(in the rows, 128 means zero)
These are runs of 7 systems, one row a step. Runs of the same system follow the same rule from any start.
W, trace 1 (11 x 20):
[[129 154 174 109 143  88 115 120  85 149 192 155  95  91 171 122 135 122
  158 141]
 [170 125  92 124  97 114 161 145 144 115 167 142 129 131 151  80 179 183
  167 132]
 [ 96 114  97 103 125 194 188 136 156 132 142 111 114 184 127 164 144 132
  160 149]
 [116 142 119 102  97 148 148 163 151 115 114 198 144 113 130 195  80 122
  103 128]
 [148 114  96 174 116 138  59 138  97 141 129 166 129  98 174 150 107  82
  142 158]
 [151  95 165  93 123 106 123 113  63 114 182 130  92 115 170  92 109 110
  160 136]
 [154  84 111 129  85  98 178 178 146  84 149 112 138 118 106  88 146 162
  170 129]
 [ 82  88 128 149 120 133 173 159 153 135 121 112 119 191 112 194 151 112
  140 150]
 [103 163 136 113 123  88 132 180 132 117 125 165 125 115 166 207 109 123
   82 119]
 [157 133  84 155 112 103  70 131  93 167 138 133 126  90 190 154 132 144
  150 127]
 [138 106 136  69  99 120 159  91  77 140 130 116 105 122 178  97 142 128
  176 114]]
G, trace 2:
[[124 139  71 122  99 138 168  71 170 158 134 153 136 111 121 115 171 166
  169 105]
 [ 64 137 144  88 124 195 122 114 138 151 131 146 111 142 158 101 152 109
  169 138]
 [136 164 164 112 124 175 102 171 137 135 155 187 143  71 107 107  90 125
  155 165]
 [191 124 134 186 133 133  94 141 106 132 143 167 130 138 144  96 158  97
  151 186]
 [146 133 132 132 172 132 168 140 116  62 187 129 100 168 140 133 127  91
  104 160]
 [143  96  72 145 113 155 140 140 171  98 165 138 138 181 108 159  99 173
   94 120]
 [118  76 108 118  96 162 108 145 105 134  78 116 126 180 169 178 104 110
  109 126]
 [126 110 120 111 104  95 125 138  95 105 103 133 135  61 126 169  53  91
  118 101]
 [132  71 113 164  88  51  96  93 110 136 126 121 130  98 131 101 135 139
  143  86]
 [ 77 112 172  99 130  72 145 152 120 108 138  68 105 136 143  96 163 139
  138  99]
 [107 153 139 122 116  96 163 185 174 146 124 107 148  99  80 149 149 188
  147 120]]
W, trace 3:
[[135 159 154 111 161 186 133 203 121 104 127  96 130 100 107 108 112 103
  156 181]
 [177 125 155 169 139 102 155 109 120 152 157 175 130 130  69 172 113 124
  129 160]
 [145 127  87 159 150 108 138 117 131  68 138 138 115 178 176 131 160  99
   79 125]
 [115 109 101  98 134 151 101 130 122 119 182  72 113 138 132 151  74 181
  114  97]
 [175  93 141 100  68 127 129 154 100 144  42 124 158 134 128 127 111 148
  124 113]
 [ 96 128 122 150 148 105 151 125 109 118  83  92 125  72 109 151 130  45
  155 135]
 [ 86 110 168 149 111  49 110  91 141 140 163 168 121 115 115 126 133 141
  114  89]
 [113 147 126 133 129 128  91 176 148 121 119 100 128 159 181  75 196 160
  127 125]
 [126 173 153  80 154 169 158 140 120 177 145  88 118 120 109 161 123 170
  159 143]
 [172 162 100 128 104 124 178 101 147 143  79 199 156 111 120 151 147 128
  118 124]
 [ 82 133  67 151 156 176 101  71 143 116 149 143 111 126 152 132 126  74
  130 126]]
K, trace 4:
[[147 109 141 122  97 154  96 163  85 170 122 153 130  93 138 178  72 110
  166 162]
 [157 118 118 117  91  56 156 135  92  94 114 175 129  77 174 126 127  93
  134 118]
 [107  87  84 179 119  80 127 114 158  96 187 121 119 135 125 100 165 142
  143 109]
 [ 96  82 163 127 108 137 132 148 148 142 136 114 118 228 131 140 159 159
  119 130]
 [118 153 132 113 122 142 141 224 133 140  85  99 142 109 133 182 123 135
  141 150]
 [149 164 101 136 122  90 148 105 108 174 131 166 127  69 147 200 129 125
  154 134]
 [121 140  76 108 106 112 131  89 141 107 145 162 118 131 200  99 167 147
  119  88]
 [ 90  93 125 111 103 178 106 140 156 132 182 110 121 148 125  80 130 170
  172 124]
 [121 107 185  97  84 157 160 176 129 145  89 167 140 139 107 129 125 114
  162 160]
 [123 173 122 158 143 102 151 184 143 100 121 172 137  69 130 160 138  76
  136 161]
 [152 147 107 161 148 101 115  98 132 128 204 179 109 153 155 162 137 150
  102 133]]
B, trace 5, 11 rows:
[[148 111 124 162 141 154 132 120 176  96 149 132 147 157  48  89 120 153
  102 131]
 [134 133 124 165 188 171 124 123 127 101 117  97 123 186 102 158 114  82
   81 155]
 [145 165 120 131 162 108 112 116 125 116 114 116 140 100  99 172  73 138
   58  96]
 [168 112  87 171 133 112  90  73 106 148  77  88 146 107 114 113 129 125
  118 103]
 [ 94 110 148 104 141  92 146  95 100 104  84  59 118 109 118 104 126  88
  120  86]
 [ 80 118 156 131 108 103 130 129 174 143  84 101 153 114  60  99 145 159
  127  87]
 [105 150 181 151 163 141 115 126 130 168  76 102 129 172 114 117 186 107
  128 150]
 [130 220 178  91 183 119 142 136 127 142 131 114 123 108 119 128 141 158
  102 127]
 [173 174 100 125 150 173 127  74 138 167 136 118 138 124 104  93 154 183
  142 126]
 [128 150 120  78 161 205 157  67 113 112 115 109 114 146 128  95 121  97
  127 126]
 [107 143 136 103 126 183 120  98 163 116 122 162 148  94  63  99  70 125
  113 108]]
A, trace 6, 11 rows:
[[131 155 107  65 109 137 167 132 104 163 136 109 118  85 162 147 131 163
  184 123]
 [120 128  86 115  75 138 160 106 177 141 125 182 151  95 114  96 151 158
  172 109]
 [ 57 120 111 130 119 174 123 128 155 128 140 157 114 142 167 116 163  87
  168 147]
 [108 155 171  87 116 147 122 189 137 111 174 195 120 125 160 128 111 136
  127 151]
 [198 122 114 153 109 158 127 182 124 122 148 175 137 155 148 127 144 134
  151 188]
 [156 110  88 113 128 125 192 127 100  91 165 138 102 147 166 178 119  98
  139 147]
 [127  90  62 133  89 119 133 133 162  78 154 162 140 134 133 152  88 152
   93  93]
 [101  57 100 146  82 135  86 153 113 143 103 119 127 152 163 169 109 112
  136 123]
 [122 109 153 104  82  55 135 190  92 125 112 131 130  73 155 152 104 123
  146 114]
 [147 102 107 181  95  52 124 151 138 140 140 131 138  99 127 115 174 158
  166 125]
 [ 86 116 116 116 125  85 156 122 129 133 152  91  99 164 178 137 193 149
  149 106]]
Q, trace 7 (11 x 20):
[[162 153 145 141 186 161  88 118 111 111 197 114 106 165 141  84 136 132
  112 155]
 [191 105 116 108 127 181 149 137 124  92 150 110 135 176  98  99  95 166
  110 138]
 [133  98  95 124 123 172 180 128 130  94  77 117 138 149  98 166  98  78
  114 135]
 [ 88 110 118 140 131 107 116 109 120  98 115 150 124  98 124 178  71  63
   89 105]
 [126  98 128 164 110  94  35 132 105 131 113 133 137  96 152 105 105 116
  114 103]
 [150  88 169 125 114  83 105 145  79 143 114  58 122 121 132  84 144 144
  159 121]
 [148 128 146 116 116  57 201 139 137 119  95  89 138 125  92 124 166 162
  129 102]
 [ 98 175 107 148 154 109 161 106 168 151  91 116 136 151 117 185 175 141
   94 105]
 [ 98 197 136  93 158 161  87 109 135 169 135 133 121 119 148 163 107 160
   93 105]
 [163 161 135  91 114 195  86 113 113 174 115 150 148  81 120  84 102 161
  159 134]
 [137 117 154 107 122 167 163  76 110 140 113 146 124 122 103  65 146  90
  184 150]]
B, trace 8, 11 rows:
[[135 112 127 146 157  87 165 116 131  60 163 127 112 176 118 146 122 109
   68 116]
 [117 116  65 176 140 131  97 153 171 106 139  85 142 135 104 155 105 158
   88 108]
 [143  97 124 133 127 124 105 119  82 154  75  77 126 154 142 190  98 112
  101 119]
 [126 151 118 114 106  65 138 144 114 120  54 112 149  53 137 144 124 118
  116  87]
 [ 92 102 132 157 110  79 115  82 128 179 108 104 127 102 113 111 176 125
  177 103]
 [ 80 134 183  86 126 111 141 136 132 123 105 103 114 169 159  83 185 139
  125 105]
 [109 174 161 106 137 167 129 187 164 159 136 108 140 115  96 114 148 180
  162 150]
 [173 168 153 111 146 173 158 100 112 179 122 163 121 168 134 149 156 137
  137 167]
 [141 207  93  92 163 168 145 103 139 102 156 169 126  89 153 112 126 123
  117 128]
 [140 103 103 126 127 192  91  61 126 140 181 148 121 127 110  95  82 141
  145 121]
 [151  89 140 107 113 173 125 134 108  67 105 149 136 151 126  77  88  82
  107 136]]
C, trace 9:
[[ 96 132 158 125 133 130  98  49 107 153  83 150 122 113 138  86 144  75
  130 106]
 [116 144 182 105 142 155  77 130 132 112 134 116 134 105 110  30 120 135
  126 117]
 [173 132 178 140 159 154 127 130 123 150 137  87 134 162  66  86 146 162
  138 159]
 [157 173 138 131 187 145 184 128 137  90 118 115 123 173 102 144 145 107
   85 151]
 [131 175  76 148 178 167 115  76 153 123 143 140 130 125 107 168  95 122
   78 121]
 [144 121 108  98 121 189  85  58  94 152  95 134 127 153 161 129  92 123
  101 106]
 [144 104 136  87 116 166 120 121  88 103  90 102 136  81 108  79  71  97
  146 119]
 [146  90 172 164 126  88 131  88 112 131  94 118 140 106  54  92 124  96
  137 123]
 [108 149 170 159 173  90 105 125 137  95 102 100 128 159 118  89 168 104
   74 113]
 [129 185 142 126 187 142  87 137 139 140 151  74 126 134 105 138 112 182
   82 113]
 [190 173 114  88 143 160 153 107 102 158  89  98 137 147 136 154 130 171
  112 123]]
Q, trace 10:
[[123  77  64 138  91 171 139 121 150 116  70  99 146 156 129 102 152 120
  148 116]
 [ 51  99 168 102 127 107 163 141 127 119 137 113 106 124 106 177  97  93
  136 119]
 [137 146 127 164  98  76  91 175 150 126 101 191 158  81 132 135 130 133
  102 120]
 [146 140 136 154 164 117  84 121  76 169 135  84 104 134 176 127 169 114
  157 155]
 [164 137 136  69 118 101 171 122 119 107 173 113 121 120 127  96 122 201
  126  95]
 [122 126  65 149 107 169 167 121 183 140  77 118 157 153  98 139 169 148
  143 124]
 [ 53 150 163  86 146 151 147 115 129 142 135 144 101 141 141 188 107  92
  120 128]
 [143 169 122 134 113 139  74 157 147 121 141 194 153  56 130 101  97 137
  122 130]
 [160  98 141 155 132 156  90  98  83 165 137 121 112 151 150  92 158 104
  183 174]
 [137 114 154  81 126 106 192 138 126  63 170 120 113 141 124  80 131 141
  124 113]
 [122 111  74 192 124 139 151 146 190 110 113 131 153 160  80 161 147 130
  113 139]]
G, trace 11 (11 x 20):
[[124 181 175 116 161 126 109 154 109 135  73  94 142  58 101 113 118  99
  127 135]
 [169 160 150 169 157  82 131  70 126 159 125 143 138 105  80 110 161 134
  122 125]
 [113 178 128 114 178 146 139  92 146 111 132 102 113 177 150  83 187 139
   98 115]
 [126 175 131  96 165 213 139 123 159 146 146 106 132 146  77 141  99 169
  120 134]
 [172 141 128 128 111 195 107 104 122 162  51 170 156 144 119 118 125 115
  120 145]
 [132 154 127 142 178 162 101  86 100 101 112 133 121  98 125 109  96  46
  110 140]
 [157 111 150 145 146 124  92  72 128 109 178 144 126 143  82  85  91 147
   89 106]
 [139 108 143 133 142 155  94 151 130  99  99  69 135 193 126  74 142 147
   91 121]
 [130 136 157 132 159 135 156 152 127 121  84  81 139 135  63 176  94 112
   95 134]
 [146 140 105 161 120  89 122  79 138 142  63 151 154 129 116 158 136 125
   72  88]
 [ 97 155 116 112 170 125  97  63 104 134 119  75 107 125 157 127 127 123
   97  81]]
A, trace 12 (11 x 20):
[[104  71 122 129  84  67 162 105 148  94 142 152 122 179 141 125 150 143
  103  84]
 [ 77 115 100 145 125 131 101 208 165 107 122  77 132 145 144 151 136 146
  119 121]
 [132 137 155 110 100  96 127 158 105 194 117 144 129 121 148 208 120 164
  137 132]
 [176 154  77 129  99  92 141 135 120 130  91 139 147  74 171 105 172 147
  153 114]
 [ 90 113  87 124 127 135 139  85 137 145 197 108 101 111 137 124 142 145
  188 116]
 [ 79 113 147  76  75 144 140 132 168 120 119 164 135 164 146  89 148 162
  124  95]
 [102 148 128 135 126 181 124 215 155 135 117 131 137 115 131 141 142 112
  169 179]
 [156 161 152 118 122 108 162 130 106 151 153 211 115 120 157 179 136 114
  139 161]
 [179 136  59 140 123 141 121 135 134  76 162 156 129 128 179  91 146 135
  123 133]
 [110  72 104 107 115 172 133 119 121 122 194 111 102 172 137 155  86 142
  148 131]
 [122  85 127  95  60 125 157 173 144  96  74 163 153 135 125 142 100 130
  108 106]]
C, trace 13, 11 rows:
[[143 154 105  67 123 137 178 121 132  78 102 119 128 156 169  98 149 153
   90  92]
 [ 88 128  76 136 135 177 142 101 167 146 127  93 139  88  64 148 104 135
  161 113]
 [114 123 186 105 103 137 134  85 109 170  62 178 132 160 138 136 142  94
  120 126]
 [122 172 136 131 154 160  88 166 130  92 127 132 135  60 131  68 121  91
  141 149]
 [166 113 172 148 144 117 107  74 103 170 186 131 113 154  97 105 131 163
  143 141]
 [154 133 117 111 137 153 166 156 146  59 111 116 133 189 137  88 153 131
   88 128]
 [101 132  95 158 170 163 136 114 155 134 157  96 127 121  64 192  84 121
  121 134]
 [154 135 142 112 106 132 114  91 100 153  65 182 140 159 164 164 117 110
   78 113]
 [130 140  92 119 146 152  85 143  99  98 122  91 126  56 154  93  99  91
  146 127]
 [151  81 175 118 103  81 130  67  94 158 143 124 121 125  90 105 112 155
  141 102]
 [120 123 127 135 123 116 147 164 155  75  68  95 148 152 122  74 178 120
  104 115]]
K, trace 14 (11 x 20):
[[158 157  54  96 120 180 135 117 153 107 147 117 140 109 138  86 124 186
  135 105]
 [104  88 129 106 113 208 141  74 128 149 135 142 117 148 107 109 109 100
  177 143]
 [ 90 128 167  98 102 137 134 162 149  87  91 182 145 102 109 111  92  85
  106 118]
 [151 132 142 202 142 111  69 146 125 130 156 169 138  94 106 123 120  96
  132 164]
 [183 126 164 127 151  95 134 130  84 101 163 136 103 186 169 128 142 126
   90 145]
 [161 112  75 130 136 137 159 171 143  84 144  57 133 143 105 134 116 170
  119 125]
 [114  84 104 135 116 149 161  79 121 168  93 110 123 162 100 204 110 110
  139 124]
 [ 70 135 110 107 107 103 110 132 133 116  65 131 138  97 165 158 111 104
   91  77]
 [121 118 134 157 111  95  47 117 112 175 149 131 129  75 136 104 124 150
  157 111]
 [154 120 184  96 110  94 143 128  91 135 112 126 118 149 164  65 185 143
  150 127]
 [110 154 125 130 152 127 182 173 171 101 143  79 134 109  79  98 167 149
  159 140]]

Which system made each run below?
trace 15 (2 x 20):
[[123 142 104 109  92 192 123 135 176 142 107 174 148 173 154  99 167 169
  133 129]
 [102 130 135 112 146 207 142 155 122 138 159 124 110 125 124 145 110  90
  185 183]]
 : C
trace 16, 2 rows:
[[156 124  89 164 142 172 122 140 151 146 176 105 138 109  68 136 108 167
  166 157]
 [153 108 162 116 122 144 166  99 109 121  97 170 124 205 135 147 132  92
   91 143]]
 : W
trace 17 (2 x 20):
[[179  88 146 160 134 113 126 146  81 122  87  72 130 130 108 100 143  95
  154 159]
 [111 131 149 130 162  62 192 107 123 105 119  77 112 129  87 167 134 112
  101 103]]
 : K
trace 18 (2 x 20):
[[100 177 139 111 143 172 125  55 145 181  97 169 132 128 126 115 158 115
  136 123]
 [118 188 143  95 159 201 102 121 132 111 136 155 130  93 140  64 123 102
  138 141]]
 : A
trace 19, 2 rows:
[[150 138  99 141 157 155  98 142 118 118 118  46 133  90 114  71 142 140
  157 133]
 [132 112 194 121 134 120 187  96 122 145 114 135 125 163  63 128 141 115
  137 141]]
 : G
trace 20, 2 rows:
[[184 114  99 120 129 161 171 106  92 135 165 136 106 163 161 145 143 122
  170 171]
 [106 138  74  83 106 148 177 131 156  73 155 171 125 111 150 152  95 125
  113 105]]
 : B
trace 21:
[[117 139  60 139 164 153 164 106 145  91 182  97 113  95 113 117 128 106
  165 133]
 [ 79  96 146 113 102 147 118  78 163 135 151 177 122 187 118 134 108 145
   97  94]]
 : A
trace 22, 2 rows:
[[109 186  62 154 171 114 156 105 161 111 165 135 119  99 142 156 161 120
  125 125]
 [ 98 126 103  93 106 165 108  68 148 161 154 161 119 165 162 135 125 173
  120  88]]
 : C
trace 23 (2 x 20):
[[149  88 182 142 154 123 135 140  83 123 153  84  99 196 127 129 139 109
  134 166]
 [147 137 119 111 131  99 188 177 142  93  91  84 142 124  93 175 111 150
   93 113]]
 : K
trace 24 (2 x 20):
[[120  62 143 143 120 101 112 111 106 103 183 110  97 175 156  79 151 121
  145 125]
 [130  95 127 129 108 103 160 209 161  76 140  91 137 162 110 119 141 169
  120 124]]
 : Q
trace 25:
[[192 154 160 128 177  95 155 128  67 131 126  74 113 121 118 146 132 120
  127 152]
 [153 165  85 127 154  88 170  82 144  87 124 127 133 111 115 126 138 143
   80  84]]
 : C
trace 26:
[[103 106  87 163 112 128 110 127 133 118  72 146 130 165 184 161 155  76
  102 124]
 [ 90 120 140 116 130  91  81 159 112 134 185 101 107  99 155 157  91 154
  124 104]]
 : K
trace 27 (2 x 20):
[[159  81 105 163  96 103 185 179 148  94 116 122 144 144  91 144 143 128
  146 149]
 [ 72 103  95 158 119  98 160 131 154 113 114 143 115 168 150 200 152  85
  107 120]]
 : G
trace 28:
[[ 84 189 118 156 168 132 123 177 166 142 126 116 123 130 137 194 158 122
  116 149]
 [161 184 115 103 133 140 109 123 111 176 157 161 121 119 175 185 115 181
  114 129]]
 : K
trace 29, 2 rows:
[[193 170 139  94 119 138 160 101 109 153 128 189 126 150 165 126 159 156
  126 142]
 [147 145  45 119 146 200 154 121 146  85 156 116 126 118 139 100 126 121
  152 142]]
 : A
